One turning vector, and how many steps it has turned
The counts run from 0 to 201.
[104 173 137 118 149 168 128 128 158 117 107 154 171  45 146 179 150  90
 141 104 113 126 145 125 121 101 121 152 112 102 126 143 113 128  97  97
  66 132 129 147 171 148 136 143 147 119 141 149 131 162 110 122  88 146
 154  92 130 120] : 85
[143 122 114 139 104 140 101 145 114 155 120 167 105 175  93 103  82 135
 125 147 126 144  92 120 158 147 127  81 154 182 125 165 148 124 129 150
 144 183 159 155 116 121 139 145 101 132  72 119 109  89 116 181 115  86
 106 144 103 154] : 16
[119 136 134 120 120 154 136 130 170  94 127 172 167  52 113 141 150  63
 119 119 143 142 165 118 165 124 126 134 111  75 130 114 125 136  97 102
  83 129 132 139 115 160 134 122 139  92 148 138 115 178 101 136 110 136
 150  71 151 111] : 98
[168  80 144 169 103 122 103 148 115 151 149 139  90 177  78  98  86 162
 100 138 146 148 112 139 151 149 113  81 136 179 134 150 144  77 134 157
 139 160 162 139 153 116 139 136 107 144 101 131 103 126 136 160 134 117
 110 157 102 116] : 29
[170 117  77 117  92 124 105 128 140 135 136 140 109 122  98 126 139  46
 121 174 184 133 129 128 182 130 125  96 137  78 126  85 142 168 143 124
 138 135 137 144  97 138 145 102 100 111 128 118  67 132 115 139 158 101
 108 107 130 113] : 116
[134 127 108 116  95 117 117 113 140  96 135 145 124 107 113 100 163  65
 122 137 174 144 173 127 185 125 151 116 126  64 125  84 123 169 123 114
 122 125 120 127  75 165 140 114 120  83 146 116 105 155 101 131 165 134
 142  88 139 117] : 113
[150  98  82 166  95 133 129 124 120 151 119 188 140 131  78  95 104 130
  85 162 154 158 133 143 160  57 113 140 155 113 130 143 135 124 155 129
 161 120 105 142 100 105 113 151 122 106 128  84 113 128 166  94 127 117
 140 133 135  86] : 134
[139 133 134 176 113 117  89 121  90 123 126 146 108 159 133  88 114 196
 119 107 129 144 150 156 149  79 142 128 136 175 122 165 118  72 122 134
 107 175 129 148 152 138 142 174 133 109  99 132 148 124 118 133 123 157
 171 157  80 133] : 34
[121 131 167  95 144 129 124 129 157 131 145  58 119  94 134 181 154  99
 155 114 133  91 139 116  85 184 127 127 101 105 128 107 113 163 104 119
  99  92 153 102 178 145 133 100 130 160 151 167 127 168 108 122 144 149
 107  96 140 124] : 77
[ 88 157 149 116 114 120 110 127 152 110 126  78 130 161 144 102 151 189
 170  81  86 120 118 134  89 177 160 141 100 164 145 165  90 157 118 118
 114 151 156 119 110 148 125 171 132 139 121 117 166 122 105 141 135 129
 136 144 128 183] : 177
[ 77 130 141 146 109 120 142 111 130 122 110 121 158 154 109  84 113 211
 127 105  88 127 128 121  81 115 149 168 131 154 147 183  96 144 137 131
 142 109 117 109  94 114 100 177 141 134 130  85 168 134 157  98 126 126
 151 147 144 137] : 161
[ 96 145 152 107 116 115 113 127 157 114 129  70 119 168 136 109 148 184
 173  81  99 116 118 129  86 198 155 128  99 163 142 156  96 157 124 121
 117 144 164 118 108 148 126 160 121 154 125 123 149 121 100 148 144 123
 124 145 131 182] : 178
[102 135 163 106 120 116 110 143 155 127 138  65 111 168 125 109 149 173
 167  91  93 114 108 121  83 209 144 119 101 158 143 155 101 155 126 124
 124 140 166 109 117 145 122 149 119 161 128 127 139 125 104 157 145 123
 104 143 138 173] : 179
[131 143 136 163 107 102  84 111  88 115 130 131 101 171 152  95 129 195
 133 108 137 136 150 163 143  87 151 122 131 173 124 153 117  87 124 129
 104 171 127 143 150 151 146 172 134 108 100 134 153 119 113 135 138 167
 174 156  74 139] : 35
[151  80 185 156 138 108 111 143 105 149 151 101  71 172  93 115  89 197
 109 135 131 118 124 142 116 140 115 101 129 168 124 138 135  82 135 176
 122 106 130 105 169 112 126 127 125 153 115 144 110 130 149 128 148 148
 106 152 104 100] : 42
[141 115  76 164  82 130 130 111 112 148 112 186 143 128  98  89 113 132
  94 156 153 157 140 145 163  40 122 147 152 116 137 145 128 127 157 120
 154 122  98 145 101 120 116 154 125 104 123  83 125 130 161  95 121 114
 155 134 132  92] : 135
[162 120 156 134 110 113 109 130 146 139 153  57 122 113 143 170 159 147
 144 110 156 100 145 151  78 137 115 143  84 125 144 123 107 121 116  98
 113 112 158 116 205 148 132 123 133 170 148 163 154 175 116 103 158 163
 133 128 117 122] : 63
[107 152  92 135 122 128 116  95 101 114 101 187 125 119 122  93 123 110
 118 149 143 145 158 132 183  55 153 140 166  94 107 124 126 152 137 145
 122 131  75 141  73 132 126 151 126  66 119  98 111 113 139 107 129 133
 160 113 123 106] : 123
[115 148 158 123 172 163 126 138 132 156 115 116 142  82 134 205 103 142
 129 122 105  99 110 131  74 100 103 145 120 149 120 154 119 100 118 140
  79 111 121 137 211 109 120 132 145 158 122 154 123 141 143 112  80 146
 110 131 114 105] : 69
[ 98 133 152 155 129 126 119 127  98 107 114 183 111 160 103  63  92 183
 117 115 103 154 142 119 160 107 157 112 149 178 125 171 140 103 116 155
 113 164 123 134  95 139 129 173 125  93  85 113 139 106 121 162 119 134
 154 141 103 148] : 20
[137 142  53 149  73  99 106  86 105 138 112 137 135 157 133  96 146 134
 130 149 161 131 145 153 143  54 153 152 142 111 130 136 114 171 155 107
 160 147 109 150  94 136 131 162 118 108 114  87 144 118 141  82 152 125
 161 148 120 129] : 138
[135 128  83 130 132 149 118 123 119 146  98 202 122 110  92 125  98  77
 102 169 146 143 122 128 188  73 123 116 163 102 112 121 146 139 146 150
 120 134  98 159  98 109 132 130 115  98 109  99  68 101 154 121 111 106
 119 117 131  95] : 120
[103 129 155 155 111 101 114 120  98  88 129 149 103 178 115  47 121 180
 124 107 117 149 167 129 156 129 168 112 137 161 127 153 125 121 112 143
 124 161 133 120  84 160 134 170 123  96  99 122 151 124 109 151 149 145
 166 130 105 156] : 22
[134 126  89 118  94  90 112  95 106 124 123 115  95 165 113  87 144  98
 125 165 173 126 159 129 165 110 160 120 149  87 119  91 119 193 151 138
 154 112 106 114  63 142 135 125 110 100 129 104 106 117 130 106 189 128
 133 117 129 122] : 127
[124  96 106 172  71 106 140 109 135 130 131 135 156 149  93  80 127 178
 101 130 141 150 140 138 116  81 125 162 118 124 159 158 113 136 150 103
 170 110 122 119 101 119 108 167 123 127 143  80 168 157 162  86 147 127
 160 144 143 111] : 149
[127 128 127 146 123 140 108 145 107 143 114 179 108 172  93  96  78 141
 125 134 114 143 104 116 159 131 128  86 150 183 127 172 151 123 126 159
 132 180 148 155 119 120 138 154 105 125  78 123 104  88 121 176 106  92
 112 146 104 144] : 17
[ 84 158 136 141 123 144 121 131 147 121 105 137 166 134 127 109 123 200
 151  84  77 135 107 136  88 123 143 159 115 175 149 197 100 118 125 111
 110 155 139 142 125 133 112 188 132 135 121 101 166 124 130 135  88 123
 150 154 130 160] : 174
[ 88 107 155 147 113 133 150 141 134 107 120 187 147 142  75  53  92 152
 102 110  99 166 145  87 153 142 139 113 136 154 139 174 143 140 113 136
 132 140 137 117  63 137 116 164 126 105 115 104 146 135 117 166 126 110
 140 107 139 152] : 7
[111 162 145 121 151 175 131 134 165 124 114 161 176  39 130 188 132  97
 129 106 112 126 142 128 118  99 111 149 112 111 127 146 122 114  95  99
  67 124 132 146 171 142 125 135 153 120 141 143 128 164 121 119  80 139
 146  91 133 113] : 84
[137 139 137 146 115  87  79 105  88 124 137  88  73 193 154 105 137 188
 145 117 138 116 146 157 131 118 164 112 126 164 114 134 112 115 123 139
 118 156 128 128 150 155 151 155 122 122 101 144 141 116 105 128 167 161
 152 159  76 151] : 37
[159  81  95 142  99 116 131 128 123 157 128 148 107 150  68 101  96 107
  89 178 163 138 122 127 160 106 119 109 146 105 129 105 140 153 165 155
 169  99 110 123  90 101 121 114 111 129 123  95  81 126 159 110 160 104
  99 132 144  91] : 131
[103 144 160  81 173 152 132 132 155 123 120 116 114  83 107 174 122  60
 146 138 120 104 126  95 122 179 135 105 127 103 110 106 128 172 106 155
  87  99 130 114 124 133 127  99 122 130 128 151  82 127 123 142 120 123
  81  87 147 120] : 92
[164 125 140 128 125 134 106 136 148 163 144  68 116 111 143 206 143 127
 139 127 149  89 109 147  72 139 100 126  91 133 133 123 114 122 120 107
 113 122 162 128 219 128 136 110 131 181 138 166 134 154 119 106 138 140
  98 137 116 118] : 65
